Here are some numbered points:
[-16 -21 -18 -24 -23   4   3  18   0  11  -4   4  -3  17  22  23  23 -13
   4  15 -25  37  -9 -19 -12   7 -16  33 -18  -1  -9  -2] 0
[  38   57   48   47  127 -122 -122 -127   82   45   41  -14   28   36
   29   27  -17   -9  -59    2  -40    0   20   22  -32   43   78 -127
   42  -58  -85  -14] 1
[ -13  -11   -8   -5   -8  -57  -41  -50   87  127  127 -114   10  -30
  -19  -27   17    4    2    1   22  -13  -25  -25   -5  -15  -18   28
   -5   -2  -28  -25] 2
[  8  24  -2 -13  -8  32  47  58 -20 -32 -18  24 -14  -8 -36  17   1  -5
  20  -9  11   5  -2  -2  -1   1   8  20   0   8  37 -29] 3
[-13  -9  -5 -10 -35 -13 -13 -24 -31 -30 -32  37 -23  14   1   3 -10  -6
   6   0  -3  -4   2  -1   3  -1 -11  25  -3  10  14   5] 4
[ -6 -17  -1 -18 -19 -44 -27 -25  25  46  56 -44 -19 -19 -26 -17  10  -3
  21  16  -9   0 -25 -28  -6  -3 -35  34 -10  18   9   3] 5
[ -4   6   2  -2   0  55  55  53   8  -5   2  23  -5 -13 -12 -18   6   2
  11   0  13  -1   7   3   7   1  -7   4  -4   5   9  -1] 6
[ 18   4 -21  -9   1  65  58  70 -29 -17  -6 -26  26  18  20  23   6   8
   0   8  -2  -7   3  -9  28  17  -3  31 -27  31  18   2] 7
[ 28  18  18  21  11  62  56  64  41 -82 -73  68  54 -32 -40 -41  -5   2
  20  -1  14  13  21   9  13   6  -6  10  -7  15  16   0] 8
New points follow, each followed by the number of its nearest point above.
[-62   1  -8   3 -66  21 -22   2 -56 -62 -26  35 -18  -2 -15  -9   1 -31
  32 -29  -8   7  -5  25  17  -3  -5  26   6  14  51  17] 4
[ -4   9  -6   0  21  65  61  62 -19 -17 -16 -37  17  38  33  29   6   8
   6 -14  -7  -3  -9  -6  -9   9   5  -8  -5   9  11  10] 7
[  51   53   64   56  127 -127 -127 -127  127  127  127 -118   45   37
   42   48  -27  -13 -109   -1  -46  -98   86   81  -47   71  127 -127
   50  -83 -116  -17] 1
[ -8 -16 -13   0 -36 -19 -27 -30 -42 -41 -43  23 -17 -11  10 -13   2  -6
  36  -8  12 -17  -1 -12   2 -10 -12  13  -2  16  23  18] 4
[ -7 -34 -20 -27 -44  29  23 -13 -28  -5  20  -6  -8   2  19  30   7  -1
  -6   9 -48  28   9   1  -1 -24 -19  14   1   7  -2  24] 0
[ -8  -3  -6  -7 -18 -37 -38 -40 -19 -13 -15  20 -26  -5 -11   1  -3  -3
   7   0 -15   8   1   3   5   4  -1   0   0   9   0   4] 4
[ -9  -6  -5   9 -31  -1 -11 -16 -33 -34 -13  52 -24  17  20  -4  -2  -2
   1  -5 -15  11  12   5  13  -2  -6  34 -14  28  16   2] 4
[ -5  -3 -11 -16 -46  -5 -12 -18 -26 -34 -27  31 -23  -4   9   9 -12   0
  17  -1  -1   5  -2   4  14 -20 -11  26  -1  10  27   5] 4
[-16   4 -11 -10 -54   8 -25 -14 -31 -39 -45  39 -12  -9  13   7  -6  -1
  10  20   0   9  -4  13  11  -9 -12  41 -10  25  27   6] 4
[ -8 -13  -4 -16 -32 -17 -10 -17 -37 -12 -16  30  -8  -5 -16  -6  -7  -2
   7   3   3  14  -8  -4   9 -13  -2  26 -13  13  18  11] 4
[-10  -2 -11 -10 -26 -36 -32 -36  12  54  57 -40  -5 -10 -17 -23   9  -3
  17  -7  20  -5  -2 -17  11 -21 -21  32   0  15  11  -8] 5
[-14  -6  -6  -4 -28 -18  -6 -17 -32 -21 -23  36 -21   9 -16   8  -6   4
  19   5   5   9  -2   1   4 -29 -19  38   5  24  15   0] 4
[  6   1   3  -1   4  52  54  58   4  -3   1  12 -26 -14 -15 -12   2  13
   3   7  20  18  10  15   9  -3  -9  13   1  17  11   7] 6
[-13  -8 -10  -8 -38  -6 -10  -8 -37 -35 -32  40 -25   6  -5  -2  -4   0
  12  -1   5  10   1  -6  -2 -10 -22  29  -6  18  26  10] 4
[ -19    3  -10  -10  127 -127 -127 -127   40   89   80 -122   20  -17
  -28  -29  -16  -23 -111   11  -15   -6    4   -5  -44   68  122 -127
   35  -70 -104   -8] 1
[ -3   3   7   1 -22 -35 -16 -26   1  30  10 -19  -8   5 -17 -22   0  10
  -1 -12  25 -19 -25 -21  -4 -19 -21  34  -2 -15  12 -12] 5
